rotation ticks, each row followed by its count of ticks
The counts run from 0 to 651.
[ 83  93 109 146 150  98 127 146 105 132  92 109 138 125 150 119 158 115
  97 157 121 108 160 105  93 128 173 143 170 149 138 156 156 119 148 148
 185 187 146 148  90 134 134 115 121  94] => 269
[112  81  91 183 144 119 127 146 101 109  75 101 160 117 167 131 126 135
 108  86 185 177 135 130 122 132 133 139 159 144 146 132 162 107 130  99
 145 147 127 154 128 164 110 101 104 129] => 52
[121  94 126 131 167 136 147 148 114 149  70 113 159 122 141 104 141 150
 112 102 153 138 126 129 108 188 149 143 123 144 133 106 161 119 113 102
 160 125 151 136  85 121 117  61 101 170] => 502
[121 106 111 142 171 162 142 174 113 138  93 111 134 106 166 117 152  92
 123 156 143 110 113 154  97 140 134 152 136 147 131  91 172 133  88 117
 182 158 153 163  86 116 121  81 105 134] => 581
[135  87  72 161 115 140 126 160 116 136 116  96 156 127 195 137 120  98
 122 130 178 141 146 145 114 145 123 109 117 106 151 165 180 119  97 115
 142 132 141 163 115 157 149  87  96 159] => 635
[118 121 129 159 115  99 123 112 151 136  89 139 163 144 145 101 145 118
 115 198 147 144 144 113 119 143 155 118 179 137 113 171 182 137 130 165
 138 140 148 166 119 101 133  87 137 155] => 393
[106  90  96 128 157 123 136 162 102 147 111 114 158 124 168 138 153 138
 114 137 132 128 133 122  93 122 123 158 196 158 169 142 157 132 109 110
 160 197 116 138 118 119 106  86 106  84] => 328
[118  96  89 153 104 144 128 161 102 138  83 118 161 116 191 130 131 127
 143 126 185 157 127 145 110 161 110 121 122 107 149 163 173 129 104 111
 101 115 132 162 112 140 133  74 117 180] => 636
[141 123 136 175 118  70 158 116 134 146  99  98 148 118 162 111 119 137
 146 145 137 170 123  97 146 151 129 163 158  96 124 166 135 121 158 164
 112 170 103 156 142  91 115  96  89 168] => 294
[132  68 145 150 114 151 139 137 118 155  83 107 117 128 154  98 128 167
 121 155 186 130 161 126 138 123 140 126 161 161 114  84 148 138 142 138
 162 168 113 157  83 150  80 107 128 119] => 425
[170 101 139 130 145 118 146 111  97 161  71  86 156 139 179 133 129 157
 100 117 180 120 137 103 129 195 127 157 141 135 164 112 150 110 134 126
 145 138 132 120 100 113 114  83 109 156] => 422
[122 110 132 181 150  93 144 106 122 140  71  96 142 118 162 107 146 154
 144 131 169 113 125 100 142 168 141 168 153 153 171 165 160 105 154 135
 157 135 118 134 147 148 144 125  80 117] => 548
[147 127 129 180 130  79 155 108 109 146  77  76 145 124 167 117 128 117
 116 154 130 159 142  88 148 118 132 155 139 110 116 155 144 114 148 172
 152 171 133 167 134  88 135 101  91 156] => 295
[107  77 119  96 125 146 151 157 115 177  68 123 159 115 129 103 131 153
 121 129 175 177 123 127 115 134 142 162  93 114 142 167 137 130 141 119
 112 172 142 150 125 122 107  94 108 153] => 378
[ 91 118 112 116 138 145 136 137  85 175  62 112 173 124 167 104 153 112
 128 135 156  95 151 133 121 143 146 169 137 157 166 135 151 111 133 117
 172 125 165 156 103  93 120  93 136 131] => 5
[137  83 130 116 153  95 150 167 113 125 119  93 156 123 148 127 145 135
 124 140 131 105 130 110 113 156 144 144 169 139 163 166 154 114 149 131
 176 215 123 118 122 141 121 116  87  91] => 408
[ 73  77  88 150 145 124 132 159 102 126  74 132 145 101 143 120 155 137
 144 115 170 166 132 122 118 122 143 168 164 138 186 140 145 123 108  81
 149 158 136 156 128 142 124 107 122 124] => 191
[133  82  97 148 121 146 140 174 109 152  95  84 139  95 172 113 117 111
 166 139 173 121 156 139 151 109 104 102  93 118 143 150 155 121 105 124
 162 156 130 188 128 136 152 113  96 142] => 496
[ 97  99 119 158 101 120 133 132 107 131  98 131 136 137 177  85 111 132
 120 168 174 107 156 109 122 112 150 110 190 109 133 165 179 119 148 141
 129 135 148 188 133 132 139  91 119 157] => 451
[155 106 126 153 118  93 135 109 143 145 101 110 142 125 180 148 147 159
 176 163 152 125 140 120 147 158 122 183 192 151 167 145 159  94 145 141
 152 145  96 138 126 120 120 109 102 116] => 606
[ 94  78 120 150 124 136 117 147 105 126  53 138 115  99 148 108 135 119
 139 140 178 153 151 117 112 123 138 155 120  88 131 114 153 129 108 124
 153 135 167 201 106 116 165  92 121 151] => 317
[132  52 133 148 162 112 145 140 138 177 141 102 137 127 139 110 132 156
 112 123 158 107 162  94 128 149 131 128 169 145 156 122 123 128 113 105
 168 183 110 145  98 137 123  67  91 115] => 368
[ 98 119 140 182 137  79 185 121 137 122  71  91 136 122 158  93 110 160
 144 151 165 144 132 101 145 100 155 128 141 141  98 164 177 124 146 128
 137 152 122 186 126 141 113 112  99 137] => 491
[130  94  88 132 128 139 144 180 151 130 116 141 146 119 161 118 121 121
 122 163 172 168 115 171 121 150 154 127 175 146 121 154 198 116 133 127
 124 167 125 168 161 153 112 109  96 142] => 332
[161  81 126 133 111 139 131 139 135 169  71  86 145 116 177 109 134 142
 154 168 158 148 141 142 121  97 102 129  98 145 113 147 151 147 131 154
 154 185 106 156  79 123 103 113 107  99] => 300
[126 100 138 152 121 131 139 132 120 134 101 105 146 133 172 105  97 144
 116 130 216 140 117 113 118 150 109 120 113 109 135 143 180 138 103  91
 121 135 138 169  89 133 134  64 113 158] => 119
[150 103 160 155 110 123 147 136 130 137  71 110 126 117 163 105 121 149
 160 156 154 151 136 132 140 161 107 141 143 106  69 103 174 135 154 166
 116 133 130 177 101 101 125  89 108 161] => 41
[ 84  78 106 136 150  99 137 166 104 113 106 110 151 119 148 127 147 126
 101 147 158 127 141 109  88 157 177 138 158 139 170 158 157 126 124 118
 160 198 146 128 110 155 130 122 112  96] => 270
[100  78  90 181 109 129 133 150  96 116 125 107 119 134 179 126 119 126
  82 122 185 156 160 130 116 112 141 138 181 113 118 128 169 118 140 109
 130 131 139 175 118 153 122  87 100 159] => 510
[ 68 119 100 169 124 105 168 140 119 131  78 131 135 106 134 105 123 143
 138 124 162 190 122 117 122 108 154 162 165 107 122 149 135 113 135  96
 123 144 134 184 119 120  98  93 118 177] => 570
[150  99 114 118 131 147 142 133 150 171 125  91 144 157 180 122 137 125
  92 132 160 139 119 118 100 139 115 167 113 147 128 184 167 123 135 139
 155 156 143 150  78 111 131  74  71 104] => 381
[118 110 103 159 120 122 146 159  91 146  45  95 129  81 163 142 132 132
 185 156 174 131 155 105 150 122 127 125  98 113 140 135 146 118 102 124
 158 151 119 178 117 138 153 126 146 150] => 357
[ 57  78 110 156 130 124 138 160 109 141  80 135 155 116 144  95 134 148
 126 155 172 162 131 128 103 137 144 154 139 117 151 172 145 154 134 105
 101 173 118 141 138 153 102  99 118  98] => 133
[109  97 151 166 128 106 136 150 149 147  81 126 148  99 122  99 127 131
 180 178 167 168 156 141 182 142 151 125 159 140 108 111 165 135 131 149
 150 175 119 180 127 106 111 105 151 136] => 611
[123  78 122 189 121 112 143 133 132 133 144  85  92 103 157  97 136 105
 143 115 166 156 150 137 153 140 152 169 148 119 123 132 142  95 152 134
 181 165 123 171 110 140 138 119  77 146] => 429
[141 124 107 139 148 132 163 165 105 155 115  82 141 131 169 152 130 137
  90 142 125 125 117 107  89 165 141 173 150 138  95 152 160 112 138 156
 156 165 147 150  89 109 143  81 101 139] => 461
[120  90 115 105 102 150 153 177 127 163  97 136 131 111 143 120 124 151
 137 155 164 166  94 147  92 174 139 175 137  91 104 166 153 133 144 137
  85 168 133 159 121 127 135  90  93 158] => 458
[127 112 106 138 142 153 152 189  88 124  95 102 132 103 156 147 141 116
 137 148 166 135 102 126  95 170 152 153 128 135 133 114 157 123 109 108
 179 203 124 132  62 143 121 117 139 118] => 25
[153 104 135 147 134 131 135 132 137 155  63 111 157 125 172 109 157 120
 148 135 120 131 131 147 122 150  95 133 147 140 110 131 178 119 125 157
 161 121 147 179  96  86 135  61  83 160] => 500
[134  88 143 125 108 110 158 156 104 148  94  86 152 114 159  93 139 144
 147 153 119 115 145 150 126 132 137 128 158 152 105 167 155 114 191 162
 156 184 118 133 109 132  85 123  81 115] => 545
[ 88 136 134 111 108 126 151 155 115 181  93 132 169 135 164 118 115 141
 138 173 171 132 135 119 122 139 131 142 142 120 139 139 148 156 109 105
  96 158 146 153  95  90 100  56 151 146] => 200
[128  70 129 140 106 114 164 132 120 177 126  96 142 133 173 116 130 179
 140 115 171 139 143 119 124 143 108 143 161 140 142 180 117 124 159 126
 122 169  84 134 101 148  85  88  88 127] => 48
[119 124  90 119 124 117 139 174 107 164  93 110 190 135 160 156 142 128
 123 156 124 156 141 138 107 161 137 118 151 151 101 139 164 138 118 141
 111 163 143 145  89 101  94  64 152 149] => 141
[130  98 115 180 152 116 134 147 125 127 133 131 117 128 149 148 138 131
 103 152 175 143 128 101 109 189 162 163 204 136 150 100 157 110 109 125
 167 180 117 144 102 130 139  86 139 133] => 150
[117  98 102 172 159  97 150 137 120 175  87 103 158 106 149 121 140 153
 159 135 155 138 135  84 142 121 105 134 112 128 172 161 122 147  85 112
 147 179 106 166 134 117 144  83 114 122] => 494
